E: [101 154 131 138 145]
G: [143 154 122  87 178]
C: [128 172  80  81 137]
T: [ 77 161 127 162 143]
Y: [107 114 108  81 160]
Q: [116  81 129  80 143]
B: [ 94 138 118 152 150]
F: [135  96  93  86 147]
D: [122 173 170 137 138]
gone Y: [160 107  81 114] : [108]
gone D: [173 122 137 170] : [138]

K: [137 145 156 128 129  96 113 152 148 183 146 131 149 164 100 163  93 169
 120 147 163 140 130 144]
R: [104 132 135 102 123 103 111  93 111 109 123 127 129 101 108 127 112 107
 121 126  93 140 110 133]
J: [103 114 150 100 146  83 101 100 133 120 130 126 143 105  94 136 105 122
 145 144 104 138 121 126]
V: [131 130 126 132 121 128 133 138 129 142 128 123 123 137 125 131 123 135
 129 133 134 128 126 119]
Z: [128 105 125 128 124 118 111 125 125 140 127 117 119 123 115 123 112 129
 124 120 140 114 126 120]
A: [130 154 133 129 118 130 124 123 123 122 139 140 142 137 132 124 120 138
 121 117 133 128 123 150]
N: [121 116 125 123 115 114 129 128 122 143 113 114 111 120 114 132 112 133
 114 141 119 137 118 109]
W: [112 136 140 113 122 110 125 115 122 130 126 129 129 113 115 136 121 125
 122 147 100 152 115 126]
H: [146 189 147 151 156 170 182 151 152 111 150 181 175 155 183 143 179 132
 150 133 134 165 154 177]
gone V: [128 137 131 123 135 138 131 128 128 126 121 129 129 123 142 119 132 133
 134 126 133 123 125] : [130]
gone A: [121 140 117 123 150 139 129 130 118 138 133 154 128 123 130 133 137 132
 123 122 124 124 142] : [120]
gone H: [179 151 170 182 146 175 156 151 165 150 134 133 177 155 181 189 132 143
 154 152 150 147 111] : [183]

U: [116 129 113 122 136 141 192 115 113 110 140 146 137  70 114]
S: [151  74 134 173 113 134 125 130 152 108 139 149 142  80 108]
L: [151  74 134 173 113 134 125 130 137 108 139 149 142  80  79]
M: [138 132 113 103 154 157 137 167 111 100  70 127 104 133 113]
X: [105 180 126  99 145  99 148  96 129 156 146 122 128 163 138]
gone L: [149 134 134 139  79  74 113 137 130 125 151 142 108 173] : [80]
gone X: [ 99 129  99 105 138 163 126 156 148 122 146 145 128  96] : [180]
gone S: [125 173 142 139 134  80 108 149 152  74 108 113 130 134] : [151]
gone U: [ 70 146 140 141 137 122 110 115 192 114 113 129 136 113] : [116]

Dit: [141 121 130 121 120 122 116]
peb: [ 76 120 129 141 126 116 147]
gabi: [141 121 130 121 120 122 132]
fela: [117 132 117 135 132 133 141]
nipi: [139 124 129  92 123 132 123]
Nazu: [110 131 110 134  95 121 135]
ribir: [145 123 141 115 119 103 116]
gone Dit: [130 121 141 116 120 121] : [122]
gone Nazu: [110 134 121 131 110  95] : [135]
gone ribir: [115 141 119 123 103 145] : [116]

vof: [162 146 103 119 170 130 154]
kuvut: [ 97 115  86 117 109 117 118]
vigu: [ 97 117 148 111 109 117 118]
rado: [108 102 107 141 112 128 125]
Tifi: [101 118 150 106 119 120 114]
zodam: [ 97 115 142 111 109 117 118]
rati: [136 135 139 140 140 138 142]
gone Tifi: [150 101 120 106 114 119] : [118]
gone vof: [154 146 119 162 170 130] : [103]
gone rado: [112 141 108 125 102 128] : [107]
gone vigu: [148 117  97 117 111 109] : [118]
gone kuvut: [115 117 117  86  97 109] : [118]
gone vigu: [117  97 148 117 118 111] : [109]

Tipu: [130 130 124 154 159  99 129 129  90 156 112]
nonuf: [160 137 147 120 129 158 130 138 173 131 136]
beke: [110 127 120  92  96 155 128 117 162  88 163]
nubi: [137 136 138 138 138 137 139 136 137 138 135]
gone beke: [163 162 120  88  96 128 155 117 110  92] : [127]
gone beke: [127  92  88 128 163 117 155 110  96 162] : [120]
gone nonuf: [130 158 137 173 138 131 120 129 136 160] : [147]
gone nonuf: [137 147 160 138 173 129 136 158 120 131] : [130]
gone nonuf: [130 158 131 120 160 173 138 129 136 147] : [137]
gone beke: [127 120 155 162  96 117 110 128  92  88] : [163]
gone Tipu: [112 129 129  99  90 156 130 159 130 154] : [124]

senin: [ 82 128 113 140  83  85]
Pamo: [ 83 129 114 140  99  84]
gufes: [ 83 129 114 140 105 141]
lipev: [ 77 126 106 144 106  90]
Veb: [ 86 125 106 142 115 102]
seri: [ 92 127 126 139 110  98]
febe: [ 90 125 102 146 108  91]
sefe: [ 78 127 143 142 102  86]
gone senin: [128 140 113  83  85] : [82]
gone febe: [102 108 125  90 146] : [91]
gone seri: [110 126  98 139 127] : [92]
gone febe: [102 125 146  90 108] : [91]
gone gufes: [129 105  83 114 141] : [140]
gone sefe: [ 78  86 143 127 102] : [142]
gone seri: [110  98 126 139  92] : [127]

lilag: [140 131 138 126 135 115 104 133]
Tanug: [ 79 136  90 121 105 162 138 135]
lufe: [118 123 122 128 124 125 125 128]
tuz: [126 120 136 131 134 135 133 124]
roz: [139 119 138 130  74 122 182 129]
Vob: [ 91 129 159 124 120 146 127 137]
gosib: [111 123 117 130 117 131 105 121]
gone Vob: [127 124 129 159 137 120  91] : [146]
gone Tanug: [105  79 138  90 162 136 121] : [135]
gone gosib: [111 131 117 123 121 117 105] : [130]

paga: [176 116  93 155]
Bezi: [141 142 122 141]
muzi: [152 117 121 155]
Gan: [171 108 117 179]
gone paga: [155 176 116] : [93]
gone paga: [155 116 176] : [93]

fubiv: [137 135 162 142 151 119 116]
bam: [121 115 151 149 128 132 127]
tuk: [121 115 151 130 123 117 130]
gone bam: [149 121 127 132 115 128] : [151]
gone bam: [132 128 149 151 115 121] : [127]

